In the rows, zero is written as 128.
Each path below is one point turned by a fixed rotation once a step. After each direction that follows a path, write how fast that rotation turns it, in degrees per step (0 if it stays still).
Each turn is a multiple of 5 degrees from 10 to 175, or 0.
Each row of a path follows its step; steps can be skipped.
Path 1:
step 1: [119 139 119 126 118 142 129 122 131 127 124 132 149 131 132 133 120 137
 129 131 130 128 124 134 131 126 142 123 138 121 125 146 122 138 124 124
 118 122 141 122 124 107 107 120 138 133 128 118 134 117 126 127 122 132
 129 133 125]
step 2: [124 126 116 126 128 135 115 116 124 115 125 134 138 122 123 121 125 128
 126 125 125 115 120 132 144 120 136 136 128 130 133 132 115 139 121 116
 121 132 136 120 130 134 138 138 134 141 137 130 151 120 131 119 129 119
 133 136 115]
step 4: [130 139 105 131 124 137 120 120 131 115 129 120 117 112 117 125 107 140
 147 138 127 135 130 137 126 121 125 130 128 116 129 139 138 127 127 129
 126 127 123 128 128 112 127 127 123 139 135 132 118 125 122 120 124 131
 130 134 128]
step 5: [139 112 122 131 125 142 120 123 123 132 134 136 123 118 129 139 116 130
 120 133 131 111 135 129 139 121 122 136 134 117 127 133 131 142 130 114
 124 121 127 127 121 115 119 137 125 143 133 139 118 132 142 120 132 121
 138 123 123]
step 6: [119 131 137 134 135 118 128 129 115 128 120 134 125 116 125 139 121 143
 122 121 125 127 140 131 121 125 118 131 114 140 122 149 132 133 124 136
 126 124 131 118 131 121 127 136 132 140 137 139 129 129 146 117 143 119
 128 129 117]
step 7: [127 128 126 133 137 131 130 123 118 122 138 141 135 108 125 127 111 134
 127 130 119 131 131 134 123 128 137 125 129 113 127 141 121 127 131 146
 128 132 147 123 138 117 115 129 131 124 132 126 121 118 132 141 147 139
 127 128 126]
step 8: [127 127 112 135 137 137 117 130 123 126 124 130 137 138 129 143 119 129
 129 136 110 122 135 138 142 129 127 133 133 111 135 125 123 129 117 128
 115 122 141 116 149 128 141 132 131 124 127 128 124 122 142 123 137 127
 129 134 128]
step 9: [116 126 124 129 147 130 133 128 138 131 133 119 130 122 121 146 120 120
 127 113 116 120 128 134 147 136 123 121 129 124 127 146 124 133 115 131
 127 131 134 124 139 133 123 122 127 136 133 128 132 144 132 117 123 130
 118 116 113]
step 10: [122 134 115 138 131 134 137 126 120 110 127 121 135 128 137 133 121 128
 137 126 139 137 134 126 136 125 132 129 143 129 124 141 120 128 136 146
 124 137 121 124 147 116 125 124 114 143 141 131 134 132 127 123 126 138
 127 121 121]
Directions:
[129 127 127 129 126 128 127 129 127 128 128 129 128 131 126 131 130 128
 127 125 128 125 131 128 131 128 128 125 128 129 129 131 125 130 129 125
 131 129 128 127 123 124 130 127 128 125 125 129 128 127 127 121 127 133
 127 128 125] : 95
Path 2:
step 0: [142 116 131 140 139 120 122 135 121 130 122 129 142 120 132 140 122 118
 124 136 123 122 130 132 132 118 135 135 121 125 121 132 125 127 120 130
 120 125 131 129 125 139 142 118 118 116 124 133 131 122 111 141 121 126
 126 108 119]
step 2: [141 115 117 116 131 116 114 137 120 127 121 127 122 135 137 124 111 125
 126 123 121 128 134 127 128 138 137 133 141 133 136 132 116 125 135 126
 133 130 119 112 120 141 119 133 122 123 110 131 142 131 123 126 131 120
 133 124 124]
step 3: [140 131 143 126 130 133 125 125 124 141 119 126 134 126 127 127 121 145
 121 128 129 116 137 118 139 128 131 137 118 125 117 131 147 127 128 125
 115 141 129 135 139 140 129 134 113 128 140 131 120 115 135 128 122 135
 131 117 121]
step 4: [138 120 139 135 119 124 130 124 126 129 126 118 127 136 135 120 113 112
 140 128 126 142 132 115 123 128 138 126 125 124 136 126 123 133 145 126
 138 130 129 140 135 118 138 134 135 127 117 110 128 123 127 127 134 115
 141 136 130]
step 6: [114 123 145 137 129 127 134 126 133 136 117 129 129 137 131 118 114 135
 131 138 150 131 134 130 129 132 127 136 116 140 142 128 123 135 131 123
 129 134 129 126 123 133 138 135 121 118 135 123 116 125 138 129 116 130
 129 134 109]
step 8: [125 117 115 121 134 133 127 133 120 129 130 127 131 133 121 126 126 151
 138 133 124 137 128 138 135 144 131 131 121 128 121 115 120 140 114 135
 123 124 133 132 132 127 143 112 127 135 124 133 127 123 136 125 113 120
 135 140 115]
step 10: [130 133 118 136 133 124 114 124 123 135 134 123 118 143 133 140 122 146
 126 132 106 146 130 124 132 110 127 130 127 128 135 120 124 136 117 140
 133 133 138 130 134 133 125 129 117 127 134 128 125 130 135 121 138 137
 133 127 135]
step 12: [129 141 134 130 124 146 129 125 123 124 120 133 133 128 137 142 134 128
 128 126 122 148 128 125 141 132 114 119 135 115 143 129 127 132 136 125
 125 127 135 118 129 136 136 140 117 131 120 139 109 128 120 121 127 122
 135 119 135]
step 13: [130 141 127 135 132 119 136 135 135 132 139 108 113 134 133 138 123 134
 130 125 143 137 129 121 127 114 134 138 131 138 135 119 130 137 125 126
 129 136 142 129 136 133 108 120 137 135 132 128 135 129 126 131 113 119
 132 132 127]
Directions:
[128 127 128 132 129 127 129 127 130 131 130 127 122 127 127 129 128 132
 129 129 131 127 127 130 129 128 133 128 127 127 126 126 128 126 128 131
 128 126 128 128 132 128 127 123 124 133 130 131 127 124 129 127 126 130
 128 124 125] : 145
[130 128 127 127 124 125 127 128 128 128 125 126 132 127 129 128 125 131
 128 125 124 127 130 125 129 126 129 128 134 126 129 128 129 127 128 130
 128 129 124 131 129 129 129 129 124 133 128 130 131 128 129 125 130 131
 129 128 129] : 45
[131 127 129 126 128 134 126 129 129 129 128 121 128 131 129 129 127 129
 129 130 129 127 123 127 126 126 128 124 127 132 132 129 127 128 132 130
 127 126 127 131 128 126 128 128 128 129 131 128 125 131 125 128 131 128
 126 126 127] : 125
Path 3:
step 0: [127 131 129 129 124 122 133 127 127 145 132 118 136 123 135 117 140 117
 129 125 121 125 122 122 134 129 133 125 121 131 134 119 139 130 141 128
 138 127 137 140 134 119 118 116 127 118 118 132 136 111 120 140 138 120
 126 135 144]
step 2: [122 120 126 132 117 121 131 129 128 136 129 137 131 138 137 132 127 128
 123 140 137 118 129 136 139 122 123 138 146 140 139 137 139 131 131 143
 127 132 132 135 128 124 123 108 132 135 134 121 127 127 139 132 127 128
 127 138 114]
step 3: [130 133 128 123 148 117 126 118 120 128 130 136 130 121 134 122 128 130
 135 144 126 132 128 140 140 145 142 129 132 127 134 123 130 120 120 134
 121 132 143 130 128 127 112 112 129 120 134 127 137 133 125 122 124 120
 128 134 131]
step 7: [126 125 135 142 123 136 121 113 129 138 128 128 135 130 143 121 124 111
 134 132 116 130 128 125 135 134 133 129 143 135 144 122 134 123 125 127
 133 135 136 121 128 125 114 112 129 139 128 126 124 129 126 134 136 121
 117 116 132]
step 9: [123 117 118 128 131 127 124 131 132 139 132 127 125 127 131 131 128 137
 138 127 136 120 138 130 139 123 129 142 131 144 117 117 138 132 142 124
 119 129 117 126 122 115 111 115 131 122 116 116 127 116 138 130 125 125
 130 134 131]
step 10: [139 124 125 135 137 134 118 128 123 127 123 136 135 117 140 121 124 135
 139 137 124 131 134 134 131 121 139 118 119 147 130 130 128 131 133 118
 122 121 139 132 135 126 129 107 134 140 122 133 136 128 121 123 121 122
 143 131 129]
step 11: [119 142 126 135 123 127 121 123 130 117 123 125 142 138 134 116 141 119
 138 134 129 114 118 129 119 135 123 121 135 135 136 131 139 123 129 116
 118 127 125 142 126 125 125 114 135 137 127 131 118 126 129 139 128 128
 126 140 136]
step 12: [125 132 136 142 146 126 128 132 130 144 130 127 124 127 134 125 133 119
 143 134 127 128 124 142 117 129 118 130 134 143 129 123 130 128 116 132
 121 127 133 131 137 113 124 131 138 126 134 127 132 119 142 121 132 121
 109 124 130]
step 13: [131 119 129 144 135 118 130 129 123 141 132 126 134 124 116 128 127 119
 121 133 122 115 129 139 129 132 131 146 129 131 146 121 121 123 132 129
 122 120 118 126 131 122 134 116 135 130 116 120 136 125 138 122 130 129
 143 142 128]
Directions:
[127 128 125 129 129 130 130 128 127 129 128 125 126 131 125 128 132 127
 128 128 129 128 127 127 129 124 130 125 130 124 131 123 130 130 128 130
 128 125 126 128 125 127 128 125 127 131 127 126 123 128 126 127 124 131
 126 131 126] : 155
[128 131 128 131 126 129 127 130 128 129 125 125 124 126 127 128 131 125
 128 128 128 127 128 129 130 128 124 128 133 126 132 132 128 131 126 126
 130 128 132 125 124 128 130 126 131 126 127 130 131 127 131 127 132 130
 127 126 129] : 65
[128 128 127 128 124 127 127 125 129 127 125 131 131 129 129 130 130 126
 126 126 127 125 129 128 127 124 125 133 131 129 127 128 126 124 130 130
 128 132 126 127 125 127 129 128 129 126 126 129 128 125 126 132 123 127
 126 131 130] : 155
Path 4:
step 2: [109 126 137 123 109 128 132 132 126 117 134 144 121 129 125 138 131 121
 116 128 136 141 129 133 115 128 125 125 135 136 122 123 137  99 132 139
 113 132 124 123 116 140 137 126 135 128 128 127 126 132 129 124 137 133
 118 126 142]
step 5: [124 108 131 126 128 117 131 121 133 122 125 127 123 118 139 132 142 133
 129 120 143 130 108 122 117 135 132 120 153 136 123 129 127 128 125 134
 132 121 134 126 140 124 137 126 131 124 128 145 137 120 138 131 127 128
 114 130 148]
step 6: [117 126 125 127 115 109 122 132 127 115 122 139 136 128 143 137 130 117
 115 130 111 145 131 127 106 114 124 134 134 133 130 130 127 119 119 133
 123 132 123 135 119 133 129 127 137 126 139 131 119 127 128 126 119 135
 144 113 123]
step 8: [122 128 128 139 102 117 127 136 129 126 124 119 122 140 144 130 128 130
 116 120 126 134 118 124 119 132 147 130 137 131 133 127 134 131 149 140
 126 134 121 123 120 127 120 126 139 134 117 119 130 127 129 136 117 134
 128 115 143]
step 9: [130 117 138 130 138 128 124 119 130 112 122 125 124 131 140 142 132 120
 127 139 138 149 121 125 123 138 116 122 129 137 137 117 125 123 121 140
 127 113 128 131 122 128 133 119 131 128 131 133 126 118 141 133 134 119
 145 142 147]
step 10: [115 137 119 121 118 118 143 130 138 133 136 138 126 123 153 141 134 121
 132 124 130 123 122 141 107 119 124 122 150 123 120 124 135 133 135 126
 126 130 127 134 132 133 117 128 145 130 133 132 129 129 140 123 121 134
 131 126 132]
step 11: [130 126 139 126 133 106 110 121 118 116 124 119 116 128 135 131 138 127
 111 129 122 138 114 139 120 129 142 129 142 123 124 136 128 117 117 134
 119 121 125 114 131 123 132 132 125 129 131 129 113 127 129 132 141 141
 137 133 133]
step 12: [117 124 122 138 114 113 136 130 133 132 117 137 136 121 143 140 144 123
 119 144 126 136 129 123 131 143 136 111 130 117 134 120 142 123 137 138
 125 130 124 131 124 130 140 137 142 125 124 124 134 119 140 124 122 117
 125 120 128]
step 13: [127 122 131 131 109 113 117 126 123 125 140 131 121 125 135 135 117 130
 122 125 131 135 114 134 120 123 127 134 126 140 112 129 125 129 131 141
 123 109 124 139 109 119 120 126 136 136 125 136 133 120 132 132 143 127
 136 141 145]
Directions:
[128 128 124 130 127 127 127 126 125 130 127 127 127 129 129 126 128 124
 127 127 125 129 132 130 133 133 130 126 129 131 125 129 128 129 130 128
 126 130 128 129 129 130 132 131 126 130 128 124 127 130 131 131 130 132
 128 129 126] : 85
[126 130 131 127 130 129 128 128 126 129 126 128 128 129 127 129 134 125
 132 127 126 125 129 127 129 131 126 123 128 125 129 129 128 124 125 131
 126 125 131 130 124 129 128 125 128 126 128 125 129 133 129 127 127 125
 127 128 130] : 145
[130 131 126 128 132 128 129 128 130 126 128 126 125 131 131 127 130 127
 131 126 129 132 130 128 128 129 121 125 134 127 126 129 127 130 128 125
 130 127 129 127 130 126 125 125 128 128 130 132 127 127 127 131 126 130
 128 128 128] : 70
